(in the rows, 128 means zero)
Which row each row swaps with, under one turn or mirror
The rows were stretched afterwards, more along some directions than others.
tagas: [135 135 137 121 132 139 115 116 150  95 131  95 150 102 144  99 132]
Bopa: [136 127 117 115 117 122 124 152 144 106 121 122 135 135 148 112 122]
nezom: [140 134 120 121 124 125 129 141 139 124 117 111 141 129 133 117 140]
Kabag: [117 129 147 134 128 145 152 148 134 121 127  86 150 101 131  91 132]
konus: [137 132 127 140 111 137 159 156 116 115 147 113 118 119 131 123 106]
banef: [136 120 123 120 133 131 121 115 159  67 116  89 130 124 137 104 125]
Dit: [129 114 137 135 131 126 116  93 161  81 112  91 131 130 126 134 104]
Ref: [153 138 122 100 115 140 158 146 131  92 152 107 133 121 149 114  66]
lidu: [126 135 147 131 137 156 160 121 122 114 134  90 150 105 134 102  90]
Tekom: [134 111 137 127 121 135 109 108 157  86 113  97 149 119 142 135 124]
soges: [130 121 124 101 122 112 130 126 147  93 134 125 136 138 142 124  90]
gumaf: [134 132 147 112 134 124 164 147 130 115 144  91 120 119 125  81  98]
lukog: [137 130 125 125 126 138 166 157 121 107 150 103 112 126 122 102 100]
nefan: [146 133 120 119 115 128 138 133 140  70 131 115 125 125 154 113  78]
kegu: [140 110 125 110 139 117 141 110 157  94 135 100 142 147 118 102  86]
Neta: [125 121 133 135 131 137 106 111 146  94 125 108 138 109 142 138 115]
dagan: [134 132 154 114 129 133 141 134 134 121 119 115 158 110 145 119  96]
Rago: [128 140 125 108 119 120 131 142 153 114 118 113 138 142 147 106 126]
faror: [139 122 138 125 124 141 136 131 140  99 132 107 159 113 134 140  90]
ladi: [121 136 163 121 139 149 149 133 131 128 127 101 127  96 144 112 144]
badiz: [139 128 129 115 130 131 165 148 129 106 146  95 107 127 124  84 108]
Sedi: [123 120 153 117 116 131 153 151 133 123 145 108 106 122 159  85 112]
Saf: [120 128 136 138 122 128 135 156 143 129 109 102 148 121 140  93 149]
zut: [150 139 125  98 126 135 161 153 136  97 139  82 133 120 130  71 116]
Bani: [121 127 152 137 121 149 154 149 149 107 129  82 127  98 147  96 125]
Somut: [137 146 132 104 125 146 153 160 145  94 132  81 129 112 173 102  93]
tel: [141 140 129 122 125 133 159 143 132 105 150  92 117 134 121 105  91]
vakif: [139 132 139 115 121 128 142 126 139  67 115  86 152 121 149 103 122]
bufu: [121 110 152 138 140 143 151 129 141 110 136  87 131 110 119 105 115]
zar: [132 125 129 125 103 144 148 174 144  88 133  88 129 111 162  88 103]
katil: [141 129 125 128 108 133 126 147 137 103 139 115 132 106 129  90 144]
Dekeb: [115 106 145 126 119 136 112 134 151 114 120 117 137 114 160 129 130]
Rafal: [149 143 144 109 135 128 154 122 136  93 124  93 137 115 134  80 119]
fenom: [128 119 121 134 124 140 133 133 128 108 148 111 115 125 129 140 107]
kapu: [142 119 114 115 108 115 128 148 147  89 128 121 133 139 149 109  97]
Suge: [118 124 142 122 103 133 142 165 161 110 130  86 131 112 151  89 138]
Negif: [141 130 118 134 138 145 148 120 131 110 137 108 129 121 111 115  79]
muni: [136 132 148 108 141 140 156 122 128 105 157 105 125 104 119 121 104]
Kizez: [126 110 135 131 130 116 133 128 140 138 120 119 136 131 118 113 142]
Vev: [129 108 134 140 113 130 146 148 122 132 155 124 109 121 127 131 102]

vakif swaps with Somut
lukog swaps with Bopa
Rafal swaps with Ref
soges swaps with gumaf

